In the rows, 128 means zero.
X: rows in 3 groups, each row roughly a mix of its group's directions
X (97 x 13)
[[164 156 107 160 157  84  99 116 138 127 151 142  63]
 [139 121 182  84 167 130 119 137 143  85  90 144  85]
 [112 132  59 148  85 106 143 146 114 109 134 158 178]
 [ 76 134  86 145 129 141 101  68 131 153 146  85 113]
 [145 113  51  94 115  91 125  99 161 136 129 104 152]
 [147 114 145 152 150 168 145 158 125 142  88 122 204]
 [179  99 102 170 112 128 101 141 114 193 158 126 131]
 [198 103 117 121 114  84 131 156  97 108 138 176 127]
 [ 89 148 150 110 122 146  94 115 121 173  87 162  73]
 [ 90 131  88 186 132 143 108 129  93 147 129 114 188]
 [167 104  93 180 124  96  93 152 101 163 160 147 119]
 [ 96 120 173 132 133 125  45 143 128 129 121  93 100]
 [127  85 101 104 153  74  63 117 108 138 120 127 154]
 [130 151  87 102  78 149 168  92 186 141 128 122 122]
 [146 141 157 168 109 118 168 173  83  88 120 169 129]
 [129 119 161  84 126 132 197 154 110  76 131 123 154]
 [125 145 178 112 133 108 161 147 111  71  87 170 108]
 [103 132 103 192 106 167 164 101 107 140 122  96 163]
 [120 122 132 162 161  99  54 149  95 112 114 138 168]
 [141 162 150 152 166 112 171 136 147  98 136 133  58]
 [132 158 152 178 115 129 162 174  92  70 136 140 137]
 [118  96 129  61  91 108 149 130 117  80 110 165 105]
 [144 168 129 168 127 129 197 159 102  88 128 156 117]
 [132 163 106 140 104 123 188 132  97 109 108 195 133]
 [115 171 163 141 124 164 174 130 123 138 110 174  74]
 [ 91 109 103 106 117 148  69 108 135 137 105 116 193]
 [105 113 160 138 158 115  66 154  67 143 104 148 125]
 [102  96 148  92  99 159  84  95 127 170 119 156 166]
 [141 100 140  78  94 180 133 105 145 159 116  96 171]
 [114 100 154 123 164 129  60 115 119 137 152  75  97]
 [163 122 134 148 148 166 182 141 156 123 170  74 142]
 [134 141 176 160 158 144 176 151 118 139 163  79  99]
 [193 115 166 121  91 137 192 146 146 137 137 122 124]
 [ 96  88  81 151  99 137 109 100 121 112 149  66 145]
 [157 122  94  83 105 109  76  88 151 120  98 168 122]
 [188 155 112 162 155  78  98 132 124 116 131 169 106]
 [176 127 203 118 141 155 162 125 144 153 123 110  95]
 [165  92  86 119 165  73 143 118 116 108 146 139 174]
 [156 129 111 165  74 112 174 167 101 121 150 151 164]
 [123 156 160 105 156 110 130 144 121  82  95 188  85]
 [148  90 182 162 140 146 126 170  89  87 113 103 141]
 [163 138 138 136 162 150 206 115 166 126 157 125 103]
 [175 116  98 179 124 116 155 167 104 158 171 139 153]
 [121  86 139 103 154 129  62 111 153 164 137  78 129]
 [108 117 137 119 134 161  62 106 136 152 104  94 186]
 [109 157  94 100  57 150 149  95 158 144 106 154 127]
 [182 119 147 142  77 135 202 150 131 125 134 131 140]
 [101 114 184 141 156 140  62 154  92 146 116 120 111]
 [123 107 137  63 113 153  86  96 142 120  94 113 176]
 [162  86 170 147 129 113 136 185  70 124 142 128 141]
 [136 152 149 178 140 123 160 177  74  86 127 150 130]
 [114 150 107  85 129 122 158 114 162  85  80 180 113]
 [103 165 126 149 146 164 139  70 139 193 126 108 118]
 [101 126 111  91 115  79  77  93 127 133  96 177 112]
 [143 125 132 125 120 117 157 177 118  68  89 179 156]
 [152 110 129 185 139  98 138 185  78 132 160 143 134]
 [105 100 120  94 104 154  67 108 142 181 117  98 149]
 [ 84 130 135 135 161 105  64 130  90  89 133 133  88]
 [113 138  93 105  76  93 124 102 118 108 105 191 154]
 [121 132  71 126 107  80  95 163 114 131 159 165 165]
 [140 140 167 166 118 144 185 151  96  83  94 156 125]
 [191  72 123 121 116 119 112 154  93 147 166 112 154]
 [ 86 117 183 128 143 136 115 126 120 129 131  85  57]
 [128 139 170  85 161 106 103 131 133  98 118 156  60]
 [152  75 158 117  99 104 130 158  87 126 134 147  69]
 [167 122 102 187 144  90 127 166  97 140 175 140 118]
 [165 171 116 158 161  88 143 124 140 112 155 144  66]
 [ 91 147 149 138 172 124  50 108 134 114 101 104 136]
 [ 90 129 123 141 161 147  75  86 125 170 145  79 115]
 [113 147 134 174 150 137 198 168 112 127 165 107 151]
 [113  77 147 105 148 123  51 116 116 161 128 115 155]
 [133 135 172 172 150 138 151 171  68 101 131 160 139]
 [ 87 120 129 163 171 137  78 149  84  99 102 126 160]
 [121 175  94 160  99 134 186 121 122 150 118 173 157]
 [117 118 155 192 127 176 161 117  94 114 106  87 141]
 [ 78  98 172 102 122 153 168 158 101 105 129  93 154]
 [138 141  68 115  84 106 164 143 148 132 130 171 174]
 [ 96 158 161 148 174 110  69 126 121  94  88 135 133]
 [117 159 144 158 115 144 155  75 121 167 156 103  72]
 [123  94 117  92 126 136  80  97 175 164 139  76 136]
 [ 79 165 128 147 151 167 102  93 164 156 113  88 147]
 [ 86 146 125 109 109 106  66 120 115 148  83 154  85]
 [143 145 139 132 152  79 119 153 102  65 105 180 136]
 [119  79 151 139 155 171 110 123 126  97  95  67 150]
 [145 109  96 172 133 128 103 131 124 185 184  90 111]
 [158 113 139 120 193 132 159 109 172 148 154 100  88]
 [166 135 127 163 146 150 196 154 138 102 163  90 141]
 [132 105 133 170 135  82 132 181  76 110 150 155  99]
 [130 133 119 153 158 107 184 168 104  99 187 105 136]
 [102 183 116 128  60 125 139 121 155  96 107 145  93]
 [129 146 186 170 131 159 165 160  89 100 135 163 130]
 [169  69 150 107 107 102 129 157  88 122 152 131  83]
 [153  92 154 144 145 126  78 165 105 160 163  86 157]
 [125  83 147  95 116 166 144 138 115 144 156  66 171]
 [148 103 138  99  93 141 210 143 124 131 157 120  96]
 [138 164 146 144 101 168 200 125 166 104 148 129 108]
 [ 88 134  66 120 122  90  93 143 115  87 124 169 147]]
which group is each row in? (one row of each group first)
[140 155 121 126 116 169 211 112 137 147 125 171 119] | A
[140 143 121 141 117 166 163 102 165 186 155  92  91] | E
[124 159 155  98 140 104 115 102 135 137 150 145  43] | Y

[110 111 118 100 111  86  92 100 102 122 107 196 157] | A
[175 173 116 131 124 137 152  88 177 155 124 142  80] | E
[172 146 111 104 106 111 165 106 156 122 126 168  64] | E
[146 117 140  84  89 121 143 107 142 122 105 161  52] | E
[111  80 153 107 135 124  66 115  95 151 122 156 174] | A
[116 144  91  88 103 167 143  77 182 151 121 114 145] | E
[109 120 129 125 163 130  58 107 128 177 159  84 119] | Y
[135 121  77  89  83 141 153  84 169 150 131 133 162] | A
[123 165  77 118 120 116 103  93 163 114  90 181 151] | E
